Where one turn sends some rows of the set: a few examples, then the rows asked
Mafa: -0.08, -1.23, +0.15, +1.18, +0.37, +0.76, +1.52, +2.01, +2.12, -0.22, +0.39, -2.82, +1.06, -1.16, -2.11, +1.89, -0.75, -0.32, -1.39, +0.15, -0.93, +1.47, +2.06, +0.85, +2.54, +0.69
femol: +0.08, +0.06, -2.82, +0.88, -1.12, -2.59, +2.67, +0.54, +1.06, -0.29, -0.89, +0.50, -0.28, -0.48, -0.20, -1.74, +2.75, -0.97, -0.72, -0.22, -0.77, -0.06, +0.42, -1.18, -0.28, -0.97
luki: +0.32, -1.78, +0.53, -1.42, +2.51, -1.12, +0.38, -0.71, +0.62, -0.10, -1.88, -0.35, -0.46, -4.28, -0.60, -0.72, -1.86, -0.96, +0.93, -0.65, -0.83, +3.30, +2.06, +2.03, +4.30, +1.42
fodu: +1.09, -0.15, +0.21, +0.69, -0.91, +0.27, +2.54, +1.39, +1.98, +0.19, +1.11, -1.43, +1.29, -2.20, -1.84, +1.13, +0.07, -1.33, -0.92, +0.16, -0.47, +0.74, +1.88, +1.73, +3.32, -0.05
vuvog: +0.37, -3.94, -1.14, +0.67, +2.41, +1.70, -0.17, -1.25, -0.10, -0.69, -1.14, +2.37, -2.03, -0.76, +0.07, -2.13, -0.60, -0.02, +0.34, +0.19, +0.78, +0.13, -0.48, -0.30, -0.04, +3.14
Subi: +1.03, +0.47, -1.66, +0.57, -1.92, -2.74, +1.34, +1.02, +1.12, -0.95, -1.01, +1.34, +0.45, -1.29, -0.45, -1.50, +2.86, -0.57, -0.45, -0.90, -1.11, -0.01, +0.08, -0.60, -0.69, -0.47
Buro: +0.60, -0.09, -0.31, +1.56, -0.55, -3.22, +1.62, +0.48, +1.15, -1.45, -1.24, +2.06, +0.02, +0.41, -0.07, -2.05, +2.13, -0.46, -0.16, -0.96, -1.86, -0.28, +1.25, -0.70, -0.32, -0.12
migef: -1.11, -2.34, +0.14, -1.48, +2.82, -1.38, +1.47, -0.95, +1.00, +1.19, -1.44, -1.09, -1.18, -4.18, -0.21, -1.24, -1.51, -1.51, +0.50, -0.83, -0.47, +3.23, +2.31, +2.37, +3.91, +1.43
Suze: -2.46, -1.00, +0.33, +1.47, +3.19, +2.51, -0.23, -0.91, -2.45, -0.91, +0.19, -0.39, -0.01, -2.35, +1.17, +1.08, +1.42, -1.18, -1.43, -0.69, +0.40, +1.57, +0.33, -0.03, -0.63, +2.57
Tedud: -2.23, -0.88, +0.84, +1.97, +3.93, +2.46, -0.47, -0.53, -1.73, -0.42, +0.58, -0.44, +1.23, -1.97, +1.09, +0.99, +1.25, -1.16, -0.69, -0.60, +0.20, +1.52, +0.19, +0.82, -0.04, +2.39
Lam: +0.97, -1.37, +1.28, +0.85, +0.21, -0.15, +2.62, +1.94, +2.52, +0.11, +0.51, -2.69, +0.66, -1.25, -1.54, +1.79, -0.50, -1.27, -1.88, +0.27, +0.37, +1.06, +2.27, +1.05, +2.28, +0.01
rofe: +0.49, -3.02, +0.40, -0.66, +1.11, -0.65, -0.21, +1.36, +1.05, -0.58, -1.09, -1.05, -2.42, -0.15, -1.09, -0.11, +1.68, +0.03, -0.10, +1.82, +4.83, +1.93, -0.28, -0.05, +0.02, +2.90
nukag: -0.68, -1.10, +1.73, -1.08, +1.53, -0.77, +1.96, -1.10, -1.40, -1.41, -1.68, -0.01, -1.71, -1.23, -1.69, -0.56, +3.09, -0.77, -1.13, -1.76, +1.72, +4.22, +0.32, +2.13, -1.67, +1.95
Tumut: -0.88, +1.59, -1.10, -1.52, +2.06, -3.46, -0.40, +1.79, +0.21, +0.38, -1.86, -0.51, -0.72, -3.07, +2.85, -1.82, +1.47, -0.54, +1.80, +0.15, +0.50, +0.40, +0.23, +0.73, +2.48, +1.15
vez: +0.04, -3.19, -1.10, +1.14, +2.02, +1.26, -0.59, -1.35, +0.64, -0.50, -0.86, +2.48, -2.30, -0.28, +0.25, -2.50, -1.48, +0.13, -0.07, +0.07, +0.83, +0.86, -0.30, -1.20, +0.76, +2.98
ruki: -1.22, +0.69, -0.09, -0.90, +2.59, -3.14, -0.11, +1.74, +0.06, +0.19, -1.63, -0.78, -1.16, -1.90, +4.27, -1.13, +2.36, -1.61, +1.15, -0.23, +0.02, +0.32, +0.60, -0.58, +2.24, +1.53
ravok: +0.09, -2.17, +2.23, -0.57, +2.31, -1.80, +0.98, -0.03, +0.97, -0.21, -2.42, +0.66, -1.11, -2.95, -0.47, -1.37, -2.02, -1.59, +0.93, -1.09, -0.60, +3.27, +3.18, +2.38, +3.33, +1.35
lim: +0.47, +0.30, -1.85, +1.72, -1.48, -2.47, +1.64, +1.14, +0.71, -0.50, -1.50, +1.04, +0.71, -0.51, -0.77, -1.60, +1.88, -1.13, -0.84, -1.77, -1.48, +0.87, +0.68, -0.32, -1.12, -0.45
tadad: -1.17, +0.83, +1.08, -0.27, +2.94, -3.19, -1.19, +2.36, +0.01, +0.61, -2.07, -0.44, -0.24, -1.17, +3.66, -0.81, +2.08, -1.81, +1.42, +0.37, +0.13, +1.13, +1.04, -0.05, +1.91, +1.70
Pogav: -0.21, -2.27, +1.00, -1.33, +3.32, -2.44, +1.33, -0.85, +0.46, +0.13, -2.31, -0.22, -0.71, -3.32, -0.22, -0.78, -1.36, -0.88, +1.04, -0.87, -0.76, +3.23, +2.44, +2.52, +3.93, +0.94
Luv: +0.33, -0.84, +0.45, -1.01, +1.89, -1.54, +1.05, -0.44, +0.56, +0.39, -1.86, -0.69, -0.40, -3.97, -0.18, -1.30, -2.28, -0.94, +0.78, +0.06, -0.39, +2.38, +1.76, +2.82, +5.02, +0.81
Kalas: +0.93, -3.71, -1.19, +1.96, +1.76, +1.58, -0.22, -1.90, +0.30, -0.45, -1.27, +1.82, -1.76, -0.61, +0.77, -1.30, -0.94, +0.28, +0.65, +0.33, +0.87, +0.90, -0.46, -1.24, +0.42, +2.30
gubo: -0.36, -2.52, +0.00, -0.53, +1.44, -0.64, -0.60, +2.38, +0.60, -0.75, -0.61, +0.11, -1.43, -0.10, -1.63, -0.23, +2.62, -0.93, -0.05, +2.04, +4.95, +1.94, +0.15, -0.10, +0.37, +2.87
sokib: +0.07, -2.82, +0.37, -1.22, +1.36, +0.33, +0.14, +2.12, +0.01, -0.47, -0.91, -0.08, -2.17, -0.07, -1.23, -0.27, +2.47, -1.13, -0.30, +1.99, +4.35, +1.36, -0.58, +0.36, -0.12, +3.10
zaz: -1.36, +0.66, -0.49, -0.59, +1.24, -3.46, -1.22, +2.26, -0.17, -0.09, -1.93, -1.24, -0.92, -2.33, +3.23, -1.77, +2.64, -2.58, +1.05, -0.60, +1.08, +1.25, +0.38, -0.28, +2.15, +2.00
Tuz: -1.76, -0.50, +2.17, -0.47, +0.98, -0.36, +2.06, -0.99, -1.59, -1.70, -1.59, +0.83, -1.66, -1.15, -2.21, -1.16, +2.15, -1.18, -2.02, -1.23, +1.16, +3.99, +0.35, +1.94, -1.24, +1.46
sus: +0.75, -1.33, +1.79, +1.57, +0.56, -0.11, +1.82, +2.51, +2.43, -1.13, +0.93, -2.13, +1.05, -0.88, -1.66, +1.36, +0.10, -1.27, -0.95, +0.14, +0.42, +0.31, +3.09, +0.56, +2.08, +0.71
tun: +1.17, -0.74, -1.55, +1.43, -1.24, -3.03, +2.34, +0.63, +1.47, -0.59, -0.75, +1.78, +0.02, -0.61, +0.06, -1.28, +2.40, -1.21, -0.13, -1.07, -0.92, -0.47, +0.99, -0.66, -0.42, -0.78
Nugu: +1.10, -0.49, +0.62, +0.54, -0.32, +0.61, +1.81, +1.53, +2.21, -0.46, +0.86, -2.40, +1.43, -2.13, -2.43, +1.50, -0.09, -0.81, -1.93, -0.10, -0.39, +1.07, +1.76, +0.93, +2.13, +0.26
Mep: -0.33, -1.66, -0.24, +0.77, -0.09, +0.13, +3.19, +1.17, +2.22, +0.14, +0.94, -2.84, +0.62, -2.21, -2.33, +1.33, +0.09, -0.89, -1.65, +0.35, +0.13, +0.82, +2.20, +1.06, +1.87, -0.40
Kuz: +0.37, +1.39, -1.88, +0.02, -1.66, -2.34, +2.25, +1.48, +1.62, -0.44, -0.29, +1.31, -0.05, -1.28, -0.09, -1.33, +2.62, -0.48, +0.01, -1.16, -1.10, -0.51, +0.56, +0.12, +0.20, -0.17
Las: -0.21, -3.69, -1.53, +1.29, +1.63, +1.49, -0.87, -1.64, +0.15, -0.02, -0.85, +2.35, -1.67, -1.10, +0.08, -1.48, -0.84, -0.17, -0.61, +0.07, +0.80, +0.80, -0.10, -1.16, -0.14, +3.22
vone: -0.84, +1.04, -0.58, -1.59, +1.73, -2.80, -1.38, +1.69, -0.01, +0.11, -2.06, -0.52, -0.93, -2.97, +3.47, -1.56, +1.98, -1.31, +1.45, +0.34, +0.40, +1.15, -0.04, -0.57, +2.40, +1.73
luvev: -1.38, +0.38, -1.82, -1.40, +2.56, -2.96, -0.19, +0.94, -0.14, +1.45, -1.71, -0.64, -0.99, -2.24, +3.40, -1.91, +2.48, -2.16, +1.15, +0.22, +0.44, +1.17, +0.43, -0.40, +2.42, +1.54
tete: -0.07, -2.80, -0.30, -0.89, +1.29, -0.12, -0.68, +1.30, +0.15, -0.19, -0.88, -0.23, -1.80, -0.01, -1.70, +0.06, +1.96, -0.54, -1.32, +2.10, +4.45, +2.10, -0.14, -0.44, +0.21, +3.33
kam: -1.61, -1.31, +1.04, +1.17, +3.86, +3.04, +0.21, -0.73, -2.33, -0.71, +0.05, -0.79, +0.28, -1.70, +1.20, +0.56, +1.24, -1.08, -0.94, -0.15, +0.06, +0.73, -0.42, +0.97, -0.24, +2.53
reta: -1.53, -1.18, +0.99, -1.13, +1.57, -0.49, +1.47, -1.30, -2.35, -1.97, -1.90, +0.52, -1.75, -1.47, -2.40, -0.47, +2.47, -0.86, -2.06, -0.82, +1.63, +4.06, +0.44, +1.35, -1.12, +1.98
beb: -0.95, -1.60, +1.80, -0.78, +1.38, +0.19, +2.25, -1.22, -2.23, -1.56, -1.82, +0.91, -1.46, -1.04, -2.00, -0.93, +2.55, -1.16, -1.52, -0.56, +1.02, +3.26, -0.19, +2.42, -1.39, +1.51
ziva: -0.96, -0.55, +0.91, +1.80, +3.42, +2.73, +0.47, -1.34, -2.06, -0.45, +0.12, -0.84, +0.27, -1.62, +1.76, +1.18, +1.85, -1.32, -0.61, -1.35, -0.24, +1.93, +0.14, +0.23, -0.40, +2.43
Fef: -0.84, -2.68, +0.20, -1.24, +2.03, -2.03, +0.08, -0.57, +0.94, -0.56, -1.86, -0.42, -1.28, -3.22, -0.54, -1.44, -1.43, -0.78, +1.49, -0.92, -0.64, +3.37, +2.25, +1.95, +4.73, +2.04

sus -> ravok
beb -> kam
Luv -> Tumut
Where do these go?
ruki -> tun
Tuz -> Tedud
Mep -> migef
lim -> Mafa
tete -> reta
nukag -> ziva
Subi -> Nugu

